runs of hidden systems:
Zese, trace 1 (10 x 20):
[[ 32  27 -29   9  30  -6  31 -15  16 -22 -41  32  12 -60 -14  30  38 -29
   23   2]
 [ 27  -9  37   2  22 -36 -10 -28 -19  14  15 -36  -7 -20 -49   1  55  -4
   14 -34]
 [ -6  19  14  41  13 -25 -41  -9 -24   3  24  15  60  27  14  31  58  25
  -17  12]
 [ -5 -13  23   6   6  69 -55 -10  17 -18 -11  -6   9  21  22 -37  58   3
    6  28]
 [ 18 -22  17  53 -54   1 -58  39   8 -20 -12 -44 -15   1  16   2 -26 -10
   -5  16]
 [ 20  13 -35  -6   1   9  13  76  19  -5   8 -28 -25  57  20 -19 -16  23
  -26 -13]
 [-28 -34   6  -9  22  14  40  23   7   2   7  -1 -32  29 -40   8 -58  -7
  -19  62]
 [ -2  14   7 -22  -7   4  28  22 -30 -61  15  56 -19 -10 -27  -3 -59 -17
   -5 -26]
 [-24  -1 -20 -38  28  -4  24  -1 -69  34  21 -12   5 -52  10 -32 -30   0
   -3 -27]
 [ 15 -42 -33  -8   5   1  22 -28 -13  11   8  42  21 -53  19  57   8  33
   16   1]]
dul, trace 2 (10 x 20):
[[ 20   4   2 -10  28  52   8  62 -35 -57   8  10   8  13  -9 -16  35  10
   -1  36]
 [ 43 -62  13  -6 -13  23  14  53 -47 -10  19 -18   4 -21 -19   4   8  39
   -5  22]
 [  4 -51   7 -26 -17   1  -5   1 -46  16  63   9  14  16  15  16  -5  67
   -6 -27]
 [-53 -27  18 -38 -20  33 -15 -42 -28  27  31  15   7  12  30 -12 -35  24
    3  17]
 [-18   1 -17 -30 -49  28  11 -17  12  -9 -19  38  -6 -19  34  -1 -69 -12
   12   7]
 [  9  39 -30 -38 -43 -26  55  -9   9  34 -34  -4  11 -24   4   6 -40 -15
   21   0]
 [  4  13  -1  10   0 -49  49 -44  39  41 -29  22  26  -5 -35  40   0 -11
    0  10]
 [  2  14  34  20  20 -28   4 -68  38   3 -23  33   3  -8 -41 -14  29 -35
  -12 -43]
 [ -9  33   9  54  33 -31 -42 -17 -10 -11 -23  -3   4 -43  -1 -18  14 -50
  -13 -34]
 [ 12  22 -46  31  59   3 -33  18   9 -12 -10 -21 -22 -26  31  11  36 -17
   13 -16]]
dul, trace 3 (10 x 20):
[[-10 -20  -7 -19   1  27  69  11  17  31 -31  25  21  18 -11 -31 -25   9
  -41  25]
 [  5 -38  11  -5  -8 -35  54  -5   5  13   1  18 -27 -14 -46  -7 -66  -4
  -31 -40]
 [-34  31   4 -23  30 -53  17 -35 -41   3  39  24 -11 -10 -26  16 -37 -17
    3 -39]
 [-26  18  -1  -7  36   5 -12 -55 -10 -21  -2  33  -3 -45  -9  37   4 -38
   41  36]
 [ 46  10   1   6 -33   7 -28 -22  16 -32 -32   1  -1 -60   9  23  38 -22
   54  -6]
 [ 34  27  -8  28 -30 -26 -29  -4   2  36 -24 -38  48 -14  34   8  64  14
   11  -8]
 [ -5 -20  -9  42  21  12 -25 -17  50  43 -24 -12  24  36  26 -14  50  19
  -39  -1]
 [-13 -23  14  27   2  18 -27  16  44  -1 -14 -26 -44  42   2 -55 -22 -13
  -41 -32]
 [-20  36 -18   7  18 -15  -1  67 -18 -22  18 -21 -33  40   1 -20 -60 -18
  -32  -7]
 [ -5   8 -20 -34  51  15  48  48 -18 -24  22   0 -29  25 -35  23 -15   0
    9  48]]
sokon, trace 4 (10 x 20):
[[-17 -45 -25 -50  29  13  32 -26 -26  37  24 -13 -34 -43   0  12 -36  14
   27   2]
 [ 26 -12  -9   3 -47 -35   1 -34   8   7  10  33  23 -18   8  79  -3  26
   33   6]
 [  2  48  13 -41 -20   0   6 -50  -4  38 -21 -18  39  -5   3 -21  56  -9
   38   2]
 [-10  -7  10  54  -3   9 -10 -43  36   7 -62  27  26 -41   4 -12   6 -39
  -22  17]
 [ 32   5  -4  16  17 -20  -8  -4  50 -12 -18  -8 -46   1 -15 -32  18 -17
   -9 -84]
 [-46  22   2  31  41 -38 -38  -5   0  13  22 -43 -34  26  -6  20 -25 -34
   -7  18]
 [  1  31 -29  -5  36  32  -2  29  18 -55  14  43 -11  47  14  30  24   8
    7  23]
 [ 25  -9  29 -18  -4  31  -8  36 -41 -44   9 -30 -22 -24 -33   0   7 -14
   37  55]
 [ 35  -9  -9  51 -17 -12  -8  60 -39  -6  -3  -1  51 -12  14  11  20  30
  -36   9]
 [ -6 -50  22 -30  22  33  11  -3 -23  33  26 -15   7  24 -10 -49  30  45
  -28 -22]]
nodag, trace 5 (10 x 20):
[[-15 -16  -7  42  22 -21 -42   9  15 -36  23  -7 -61  -3   0  38 -43 -23
    1  -7]
 [  2  63 -13 -50   6  -2 -17   5  -2 -35  32   3 -33  41  12   5  10  -3
   41 -28]
 [  3  31  18 -10 -10  28 -18  38 -49 -24  10 -26  31  12   3   4  31  -1
   24  72]
 [ 60 -37  14   9  -8  26  23  37   0 -29 -10  25  29   4 -22  -7  54  38
  -19 -10]
 [  0 -58  38  -6 -24 -18   0  -7 -34  43  28 -30   4   3 -21 -30 -18  29
  -28 -33]
 [-38 -28 -31  13  -2   9 -10  -1   4  13  20  38  -1  19  51   3 -56  29
  -36 -18]
 [-17  -7 -24 -63  -3  45  16 -22  17  -3  -5   6 -52 -24  17 -12 -41 -14
   40   1]
 [ 22  45 -24  -6 -44 -25  37  33   3  -5 -30  -7   6 -16  -5  35 -42 -26
   27  42]
 [ 11  27  -2 -23  26 -13  58 -19   9  32 -20  12  45   9 -33  15  52   3
    5  26]
 [ -9 -34  60  52   4 -20 -10 -45  -2   5 -20  14  31 -21 -52   9  14 -22
  -24  31]]
mopo, trace 6 (10 x 20):
[[-29 -51 -20   0  40  -3  -2   5 -13  42  37 -44 -33   5   3  27 -33  19
   -2  32]
 [ 22  -8  28 -16 -15   5  17  11  13 -53  27  31 -18  44 -51  48   2  10
   21  37]
 [ -2  73   7 -52 -24   9  15   6 -36  -9  -3   0  26  11   8 -44  15 -12
   18 -11]
 [ -5  -8 -36  31  18   4  12   9 -37  26 -26  20  62 -53  36   1  11  10
  -30  16]
 [ 37 -82  13   7  -1  -1  10 -36  31  13   2  16 -20 -26 -27  12  18  30
   -3 -40]
 [-28  27  24 -16 -37 -43 -30 -50  20  19  25  -7 -19  41   3  18 -34  -8
   19 -21]
 [-26  44 -46 -10  22  35  -2   8  37  -4 -29   3  -5  20  40   3  -5 -23
   16  54]
 [ 44 -23   9   8 -21  19  11  35 -15 -33 -36 -24 -14 -63 -24  -4  -5 -23
   22  34]
 [ 37  16   6  26   5 -73  17  24 -18   8  11 -19  10   2 -32   3  11   9
  -23 -63]
 [-51  -2  23   7  53  -5  -3 -44   4  50  12  -7  17  42 -15 -20  26  -2
  -30  17]]
mopo, trace 7 (10 x 20):
[[ 18  26  -3  10 -58  -4  27  43   5 -21 -23  22  31  28  -1  32 -30   1
   -4  61]
 [ 27   7 -15 -35  -8  12  70  25   3  20 -39   4  12 -17 -16 -52  -4  -2
  -17 -27]
 [-23 -23   8  25  13 -52  32 -26 -28  35  -1  15  19 -43 -30  14 -52 -13
  -36 -15]
 [-14 -14 -12 -18  59   1  19 -53  36  -7  15  51 -35   7 -20  16  10   1
    3 -37]
 [-31  24  16 -29  -4   9 -43 -53 -23 -15  13  -8 -20 -26   7  16  -8 -34
   60  27]
 [ 34  44 -44  17   9   4 -27  27   2 -33 -14   3  14 -22  40  35  47  -1
   31   4]
 [ 39 -25  20  12 -20   1 -14   9  -4  37 -20 -72  16 -21  -8 -14  58  12
   13  19]
 [ 14  -3  34  71 -30 -44 -19   3  31   7 -18   7  35  41 -16   8  10   2
  -48  -7]
 [-34  -3  12  -6  11  35  -8 -13  45  13 -19  -4 -29  48   8 -73 -13 -14
  -35 -25]
 [-36 -14  -4  24  -4  10 -20  30 -24 -34  10   7 -33 -14  12  -2 -85 -25
  -21  15]]
kego, trace 8 (10 x 20):
[[-24  25 -14 -17 -12 -13  36  28   4  28  12   9  19  75   9 -10 -38  24
  -40   6]
 [-34 -28  -1 -19  14  35  51 -19   3   8 -20  48   5  -9 -14 -19 -46 -10
  -25  35]
 [ 22 -37  -6 -21 -26   5  21  12 -21 -23   7  29 -30 -54  -2  -5 -60   4
    2 -50]
 [ -9   8 -29 -30   4 -43   9 -12 -62  40  39 -16  13 -38  21  27 -18  20
   19 -27]
 [  0 -15   4  -2  16   0  -7 -62 -13   9  14  42  43 -25  -2  56  54  20
   27  24]
 [ 33  19  52  -9 -58  -1 -21 -41   9 -27 -19   7  16 -15 -23  -1  40 -17
   38  -8]
 [ 22  53  -1  49 -30 -36 -18  20   3  15 -49 -32  42 -18  15 -15  19 -30
  -10   3]
 [ 21  -5 -17  38  52  -6  16  -4  56  29 -40 -20  -7   2 -17 -10  49 -12
  -22 -12]
 [-11 -17  29  25  21 -22 -19  -9  46 -21   8 -20 -66  34 -45   5 -20 -32
   -5 -13]
 [-42  59 -20  -7  31   3 -24  26 -13 -33  24   9 -29  48  24 -25 -31 -22
  -12 -19]]
Zese, trace 9 (10 x 20):
[[-52  -7  -3  21  45   4 -13   6 -56  28  22 -11  29  -3  14   7 -14   5
  -26  57]
 [ 34 -31 -10 -15  -2  66 -10   8   1 -67   0  49 -13 -31  16  13  19  16
   29   3]
 [  5 -25  28 -26 -42 -21 -29   6 -40  31  36 -69 -24  -5  -3 -17 -30  16
   18 -20]
 [  4  14 -38  -5 -29  -3  25  21   4  20   2  31  47  35  41  35 -15  44
  -19  21]
 [ -6 -35  26 -41 -12  49  33 -37  44  11 -30   6 -26   7 -27 -41 -10 -13
    9  13]
 [ -4  18  11  40 -41 -64  -7  -8   1  -6 -10  16   1 -23 -10  14 -65 -33
  -18 -38]
 [-10  43 -55 -31  59   3  29  -3  11  30  -8   3   1   3  32 -31  23   3
  -10 -47]
 [ -6 -35  10  22  29 -12   5 -46  16  13 -10  -2 -11 -38 -39  57   6 -25
   27  54]
 [ 33  47  19 -12 -15 -23 -22  -5 -15 -53  21  21   2   9 -12  11  40  -2
   29 -52]
 [-25  18  10   5  11  -4 -17  -2 -45  56  -2 -57  48   2  19 -28  36   5
  -10  39]]
nodag, trace 10 (10 x 20):
[[ 14  17  -8 -40  24  -5  21  40 -51  19  41 -35  13  32  -3  -9  36  40
    1  -2]
 [ -2 -64  32  13  -1  31  -5  12 -25 -19  30  18  10  24 -26  28   1  34
  -18  54]
 [ 12 -27  26 -34 -44  19   7 -10  -5 -21  13  47  -8   1  -3 -36 -24  21
  -13 -63]
 [-27   8 -29 -24 -21  -1   5   9 -52  43   3 -18  20 -35  50 -22 -55   7
   -2   2]
 [ 17 -30 -61 -12  13  26  41   1  36  14 -22  30  -4 -25  25  48 -10  19
   16  33]
 [ 13  -3  29 -28 -49 -25  35 -44  35  20 -21 -11 -16  -5 -52  24 -21 -22
   38  24]
 [-24  61   6  26 -14 -33  14 -18   5  20 -35  32  65  18   8  -5  -6 -24
  -29  13]
 [-15  -6  -5  20  67  24  -2 -39  11  13 -35  12   9 -44  -7 -29  47 -30
  -10   0]
 [ 27 -18  10  61   3 -51 -34   3  14 -18  -9 -21 -34 -37 -25  30 -14 -30
    2 -34]
 [-11  48 -15  -9  24 -39 -36 -17   5  14  39 -19  -9  47  23  13  23  11
   11 -45]]
sokon, trace 11 (10 x 20):
[[ 25 -62 -23   4   4  15  17   6 -26  12   6  12  22 -50   9  53  11  39
   10  39]
 [ 42 -29  32 -20 -50 -11  -5 -32  -3  23  16 -10  30   7 -11  15  51  45
   20 -20]
 [-37  15  38   9 -43  -1 -34 -50  -4  45 -21  -7  46   9  25 -38  -1 -10
  -18  12]
 [ -7   0 -24   3  -5  33   9 -15  65   3 -47  29 -19   0  30 -47 -22 -18
  -23 -39]
 [  3  -4 -13   0   3 -34  15   3  42  11 -12 -42 -69  -8 -25  10 -55 -37
   15 -18]
 [ -4  54 -30  10  28 -54  27  17  10   2  11   4   6  36 -13  57  -8  -8
    2  17]
 [ -8  26  16 -30  50  26  27 -10 -24 -35   9  32   9   1 -40   8  41 -15
   24  44]
 [ 28 -11  25  38  -8   7 -28  14 -45 -59  -4  25  21 -60 -15   9  18 -15
    4  -2]
 [ 18 -11 -15  14  18   3 -37  19 -41  21  15 -38  12 -24  36 -32  48  28
  -17 -54]
 [-30 -64   5  16  12  24 -42 -28  15  38  23 -17  -8  24  28   7   6  33
  -17  16]]
mudim, trace 12 (10 x 20):
[[-11 -17  23  -1 -11  29 -28 -66  56 -29 -16  43 -29  -2  -3   6   3 -23
   22 -14]
 [  5  53  20  13 -42 -29 -47 -26   9   8 -27 -37   9 -17  15 -25  12 -38
   22 -28]
 [ 17  18 -36  54  17 -26   3  -3  47  40 -52  -7  35 -11  23  10  38  -4
  -25   0]
 [  7 -33  29  35  44   3  -7  -4  44  -8 -14 -20 -33  24 -52   1  37 -18
  -10  23]
 [ -8  48  31  28  10 -34 -24  37 -26 -35  25 -12  -3  55 -26 -16  -5 -18
  -26 -19]
 [-26  38 -45 -10  62  21  17  41 -30  14   4  -2  18  15  35 -35  12   8
  -28   0]
 [ 18 -46 -10   0  29  55 -11  45 -30 -38  19  -4 -20 -18  -1  20  15  20
   11  51]
 [ 31  -4  17 -40 -42  -6   1  39 -35 -16  52 -17  -4  43 -11  15   3  45
   20  -7]
 [-30  -2  -3 -37 -28   9  42  -8 -31  45   6  15  49  15  17  -8 -34  28
  -14  37]
 [  7 -50   0 -16 -27  54  22  -4  21 -28 -24  46 -22 -33   2 -10 -47  -4
    2   7]]
kego, trace 13 (10 x 20):
[[  6 -11  22   5 -12 -28 -15 -33  16 -52  28  46 -37  -1 -33  44 -28 -13
   18 -33]
 [-19  86  -7 -38  -2 -16  -5  -4 -46  -3   8  -6  22  -5  17 -19   3 -26
   25 -15]
 [ 17  -5 -16  30  40  30  -4  13 -15 -14 -32  12  35 -50   2  22  50  -9
    7  55]
 [ 59 -37  37   8 -13  -6 -12  15  14 -21   9 -26 -27   7 -44 -11  45  16
    5 -40]
 [-39  25  27  38  -7 -43 -52   1 -20  36  21 -49  14  46   9 -13 -11  -9
  -29   5]
 [-27   2 -23  11  36  56 -11 -23  54   6 -27  32   7  24  43 -29  30   0
  -22   4]
 [ 15 -27   2 -23 -35  36   4  20  38 -23 -19 -28 -66  -5 -10  -8 -44 -20
   30  24]
 [ 11  25 -38   2  -8 -38  20  70 -25  -8  26  -6  -1  31  14  28 -50  21
  -22 -10]
 [-29 -13   1 -42  48  17  60 -19 -24  31  20  23  23  16 -25  -4  12  21
  -14  28]
 [  0 -54  49   9 -29  20 -13 -24 -22 -43   7  48  -5 -32 -28   1 -28  -4
   -1  -2]]
mudim, trace 14 (10 x 20):
[[ 11 -26 -35 -33 -14  27 -17  44 -17 -16  45 -14 -35  15  38  29 -26  43
   26   5]
 [ -4   0  -3 -57 -52   2  17  -1 -21  24  22 -19   3  16   7  38 -31  23
   44  59]
 [ 17   0   9 -29 -62  10  55 -15  12  -7 -32  47  28 -13 -15  17 -34  -2
   12  32]
 [ 24 -28  23 -19 -32  -1  38 -30   3  12 -33  13  -4 -57 -32 -32 -22 -18
    2 -38]
 [  5 -31   1  38  -5 -52 -10 -36  -2  19  -2  12  -5 -54  -5  12 -37 -10
  -18 -64]
 [-29  -2 -16   6  36 -27 -23 -67  42  25  11   8 -36   2   9  20  -3  -9
    4 -47]
 [-34  47   9  23  19  -8 -57 -53  20 -14  -8   0  -5   3   8  20  23 -42
   34  24]
 [ 27  67  -9  16   4   6 -17   3  29 -16 -38   0  29   8  16  -9  75 -22
   14   4]
 [ 28  -8  17  41  17   7  -2  19   3  23 -31 -33  39  -1 -16 -23  73   4
  -27  25]
 [ 14 -35  25  49  15   0  -9  48   4 -15  12  -5   2  53 -26 -18  15  22
  -62  -9]]

runs to name:
trace 15 (2 x 20):
[[-27  24   8   1 -20   9 -26 -59 -16  28 -22  25  56 -29  48 -30  23  -6
   -4 -17]
 [ -8  -8 -44  32   0  14  -8 -22  49  35 -55   0   2 -46  52 -13 -17 -20
  -12  -9]]
 | dul
trace 16 (2 x 20):
[[ 65   7  -9   4 -29 -42   2  28 -25 -20  19 -10  10 -25 -12  56  24  23
   32 -17]
 [ -4  -3  21 -12  15   5 -20 -42 -25  36  24 -12  49  17   4   8  79  34
   11  20]]
 | dul
trace 17 (2 x 20):
[[-12 -43   1  32  11 -26 -10 -18  35  15  22  -6 -22  26 -17  72 -21  11
   -1  40]
 [  1  26  36 -41 -16  23 -19 -25  16 -44  15  26 -27  47 -17 -35  16  -7
   19 -39]]
 | dul
trace 18 (2 x 20):
[[-25 -42  21  16  53  38 -39 -47  -3  21   1   1   5 -23   7 -30  48   1
  -10  -2]
 [ 11 -25  16   7 -42  24 -76 -13  28 -25   7 -20 -41   1  29   0   0   1
   30 -20]]
 | kego
trace 19 (2 x 20):
[[ 30  -7 -49   6  24   2   7  36  38 -18 -17 -23 -64 -25   7   9 -21 -18
   14 -26]
 [  9   7  -4 -23  30 -50  31  23 -14  10  44 -36 -36  26 -45  49 -21   3
   20   7]]
 | Zese
trace 20 (2 x 20):
[[-28  24   9  39  20 -14 -53 -64  38  18  -9   4  21  20  18  22  40 -13
    7  17]
 [ 12  44   7  24  -5  19 -53  -7  39 -30 -35 -23  -8   8  13  -9  48 -37
   29  19]]
 | Zese
trace 21 (2 x 20):
[[ -4 -58  13  13  40  23  10  14  19 -19  29  29 -28  51 -27  -5  -2  29
  -44  -9]
 [-37   5  39 -51 -24  18 -12  -8 -37 -28  45  14 -25  36 -12 -24 -50   2
   12  -4]]
 | mopo
trace 22 (2 x 20):
[[ 34 -13 -21  46 -17 -54 -20  -2  33  43 -23 -43  -2 -22  16  24   9   6
   -3 -37]
 [  4  20 -10  -2  29 -14   7 -12  58  13  10  -2 -12  71 -11  26  43  15
    1   1]]
 | Zese
trace 23 (2 x 20):
[[ 28 -27 -27 -15 -34   3  50  35   2   2   7  41  19  17  11  18 -31  50
  -26 -19]
 [-29 -56  25 -46  -9  25  21 -40 -16  29  13 -14 -33 -16 -23 -21 -50  -1
   11  17]]
 | mudim
trace 24 (2 x 20):
[[ 16 -14 -22  14 -12 -28  38  54  17   3 -15 -16 -39  -2 -13  -9 -75  -9
  -36 -26]
 [-21  -8   2 -24  52 -31  55  15 -14  18  27 -15 -38  22 -55   0 -45 -11
  -19   2]]
 | mopo
trace 25 (2 x 20):
[[ 41 -54  24  17 -10   8  17  10  -9  17 -10 -13  43 -13 -31  23  50  29
   -5  50]
 [ 16 -35  51  21 -28   8 -26  -3   7 -29  18  33  11  43 -18 -22  19  30
  -36 -37]]
 | Zese
trace 26 (2 x 20):
[[ 16  41  27  22 -33  13 -37   1  -8 -48 -36  -1  14 -36  -1  -6  16 -48
   27  26]
 [ 33  17 -31  37  15 -16 -19  36  -5   9 -23 -31  11 -23  30 -33  39   3
  -25 -55]]
 | mopo
trace 27 (2 x 20):
[[-38  49 -55  -5  40  21 -17  -5  -1   5 -13  -3  -2 -23  52   9  -5 -26
   25  36]
 [ 55   6 -10  -3   0  23  -1  18  12 -34 -16  -9  -6 -23  -7  38  57   1
   52  40]]
 | mudim
trace 28 (2 x 20):
[[ 20 -19  -4 -11   7  46 -20  -2   7 -36  25  50  19  29  23  20  58  48
    7  -2]
 [  5 -19  49 -15 -56  27 -47  -6 -27  -1   2 -52  -5 -16   1 -29   0  -6
   29  28]]
 | sokon
trace 29 (2 x 20):
[[ 19  41 -46  12  12 -25  22  66  -7  -3   4   7  23  36  25  -1   0  23
  -39 -31]
 [-21 -48  20 -37  51  32  13 -14 -21  20  29 -27 -28  11 -37  -2  15  14
    9  39]]
 | nodag
trace 30 (2 x 20):
[[-39   3  10 -18  20  -5  20  20 -58  41  19 -46  11   8 -16  -7 -30  -6
   -9  67]
 [ 36 -18  -9  -1 -12  36  30  23 -11 -58 -13  74  23 -33  -4  21   0  16
   -2   6]]
 | Zese
